Each row has a name. Each question is about the rows just above it.

(110): [-16  44   8 -18  25 -46  -6  10  14  14]
(167): [ 52  24 -21 -16 -19  23  -9 -42 -33 -35]
(7): [-53  17  22  13  22 -29   8  43  34  36]
(83): [-52  12  21  15  19 -24   9  42  33  35]
(11): [ 27 -26 -12  13 -26  45   2 -20 -26 -21]
(48): [ 54 -17 -23 -15 -22  29  -8 -43 -34 -36]
(136): [ 52 -12 -21 -14 -19  24  -9 -42 -33 -35]
(121): [-51  12  21  15  19  23   9  41  32  34]
Which row holds [ 52 -12 -21 -14 -19  24  -9 -42 -33 -35]? -> (136)
Count of [-26] in (11): -> 3

(74): [  4  15 -21 -29  -8 -13 -18  -2 -12   2  24 -25 -21  -2  -2 -21  14 -10
  -1]
(154): [ -1   9 -41 -18 -13  -5 -24   6 -27   0  -8 -39   2  -8 -15  -4  37 -12
  24]
(14): [-14 -12  27   0  20  -5  37  21 -19 -14  29 -54 -17  22 -20  42  25 -17
  30]
(126): [-11  25  -4  24  13   7  18  -4 -21  -9  11 -23 -38  12  -8  36  20 -26
  37]
(58): [ -1   6  -9 -12 -15  -6 -10  -5  -2   8  -9  -3   7  -6  -4  -7  11   9
   1]
(62): [  9  26 -21   0   2   6 -18 -32 -38 -12   5 -33  -1   8   3  17   6 -10
  16]
Whose row is [ -1   6  -9 -12 -15  -6 -10  -5  -2   8  -9  -3   7  -6  -4  -7  11   9
   1]? -> (58)
How many times does (74) hold [-2]? -> 3
[ -1   9 -41 -18 -13  -5 -24   6 -27   0  -8 -39   2  -8 -15  -4  37 -12
  24] is in which row? -> (154)

(111): [  8  43  34  36 -20]
(95): [ 10  45 -19  37 -24]
(135): [ -9  45  35 -20 -24]
(133): [  8  43  35 -20 -21]
How many times does (133) hold [35]? -> 1
Which value is in both (111) and (135)? -> [-20]
The row with [ -9  45  35 -20 -24] is -> (135)

(115): [  6   0  22   5  -6  -6 -26  -2 -32   6 -21 -16   8  -5 -14  21  -9]
(153): [-46 -19  11  12  16 -28  15  13  28   0  27  30   0 -16  20 -28   4]
(59): [-45 -32 -45 -10 -39   1   6 -11 -45 -25  27 -16   4   1   7  12   2]
(73): [  4 -14  40  -3   2 -15   3   7   5  13  -8   3  -9 -15  13  18 -28]
(146): [-15 -14  32  16  39  -5  13  14  18   4  -5  -9 -19   1  16  28 -30]
(13): [-38  -9  36 -18   3   4 -10   5 -45  16 -12   3 -23  -6  19  22 -36]
(162): [-15 -14  32  16  39  -5  13  14  18  17  -1  33  -4  -6   6 -32   8]
(42): [-14   2  16 -24  -2  22  -5   0 -39  13 -17  -5 -23   6  12  23 -29]
How many times does (59) hold [-45]? -> 3
Whose row is [-14   2  16 -24  -2  22  -5   0 -39  13 -17  -5 -23   6  12  23 -29]? -> (42)
[-38  -9  36 -18   3   4 -10   5 -45  16 -12   3 -23  -6  19  22 -36] is in which row? -> (13)
Count of [3] in (73): -> 2
The row with [-45 -32 -45 -10 -39   1   6 -11 -45 -25  27 -16   4   1   7  12   2] is -> (59)

(35): [19 19 19 -3]
(99): [17 22 29  1]
(81): [-28  19   2  -3]
(159): [-40   6   2   9]
(155): [-40   6  27   9]
(112): [ 3  3 22  3]
Times [4] occurs in (112): -> 0
Whose row is [-40   6   2   9]? -> (159)
How many times does (35) hold [19]? -> 3

(137): [-38  -2 -37 -30 -31 -29   0 -15 -36 -33  -7  -5 -23  -9 -42 -25 -33 -29
 -24  -8 -20 -19 -45 -34 -21 -31 -17 -29 -26 -13 -32 -15  -2 -22 -20 -45
 -20 -30 -28  -3 -14 -34 -17]
(79): [36  2 29 25 25 26  0 12 33 25 10  4 20 17 34 21 39 25 25 15 16 30 39 39
 30 27 23 23 27 11 27 12  6 18 15 47 17 25 24  1 24 34 14]
(24): [-13   2   4  20 -15  22  -1   7 -17  -8  -1  -1  15   2   9   4  -7 -15
  -9   5  27  -1  16  -5   1  21  -5 -14  -8  -7  20   6   0  20  -9 -11
  13  16 -14   5   2 -13   8]
(32): [  4   2  -3   6  -7   8  -1   2   3 -10   8  -2   4  19  -3 -10   4  -5
   4  20  10  18 -11  19  17   6   4 -11  -7  -2  -2   0   6   8  -5  14
  -3   3  -6  -1  23   4   1]
(98): [-13  -2  -1  -6  -1  -6   1  -2  -6   3  -9   1  -4 -19  -1  -1 -21  -3
  -9 -19  -6 -24  -3 -24 -24  -5 -13   3  -9  -2  -4  -1  -7  -5   0 -23
  -1  -3  -2   0 -24 -12  -2]
(144): [13 -1 10  5 10  4 -1  3 13 11  1 -1  5  4  9 25 32 10  6  2  5 13 35 11
 17  4 17 10 31  4 21  2  4  5  4 15 13  4 10  6  3 10  2]
Times [5] occurs in (144): -> 4
The row with [-13   2   4  20 -15  22  -1   7 -17  -8  -1  -1  15   2   9   4  -7 -15
  -9   5  27  -1  16  -5   1  21  -5 -14  -8  -7  20   6   0  20  -9 -11
  13  16 -14   5   2 -13   8] is -> (24)

(130): [ -4  -1  -1  -1 -18]
(101): [ 12 -19  -4  11  27]
(39): [  9 -19   1  14  29]
(120): [-12 -46  37  18  25]
(88): [ 32 -40  37  12  32]
(15): [-21 -19  13  23  37]
Count of [32] in (88): -> 2
Which value is in both (101) and (130)? -> [-4]
The one value in (88) and (15): -> [37]
How many times does (130) hold [-1]? -> 3

(31): [ -3 -10  11  19]
(16): [-34  10  17   9]
(84): [-34 -33  24   9]
(56): [-34  10  10   3]
(26): [ 39  -6 -27  16]
(131): [-34  26  17   9]
The one value in (84) and (56): -> [-34]
Whose row is [ -3 -10  11  19]? -> (31)

(8): [-22 -24 -20  32  14 -19 -23 -31  35 -23 -31]
(102): [-32 -25 -32  38 -32 -21 -32 -39  40 -25 -39]
(38): [ -6  -6  -6 -37  13 -37  -6  18  13  -6  13]
(70): [ 43   1 -38  14  28  39   1  39 -31  47 -31]
Times [-37] occurs in (38): -> 2
Whose row is [-32 -25 -32  38 -32 -21 -32 -39  40 -25 -39]? -> (102)
Times [39] occurs in (70): -> 2
The row with [ -6  -6  -6 -37  13 -37  -6  18  13  -6  13] is -> (38)
Which row holds [ 43   1 -38  14  28  39   1  39 -31  47 -31]? -> (70)
How many times does (102) hold [-33]? -> 0
Times [-32] occurs in (102): -> 4

(80): [  0 -17  -5   0]
(64): [-18   4  -2   0]
(109): [ 12  22 -14  -6]
(103): [ 5 23  5  5]
(123): [ 0  0 -5  7]
(104): [  6   0 -20  39]
Where do [ 12  22 -14  -6] appear? -> (109)
Which value is in both (123) and (64)? -> [0]
Which value is in both (64) and (80)? -> [0]
Times [4] occurs in (103): -> 0
Count of [-18] in (80): -> 0

(36): [-9 12 12 -9 12 11 22 22]
(119): [ -9  12   9 -28   8  47  22  14]
(4): [-12  -5 -19  30  -7 -36  12 -21]
(51): [ 22  15  23 -19   7  23  32 -14]
(128): [-22  23  -3   1  13  13  22  -7]
Count of [-9] in (36): -> 2
How many times does (36) hold [12]? -> 3
The one value in (119) and (51): -> [22]
Count of [21] in (128): -> 0
Which value is in both (119) and (4)? -> [12]
Shared by (36) and (128): -> [22]
Shared by (51) and (4): -> [-19]

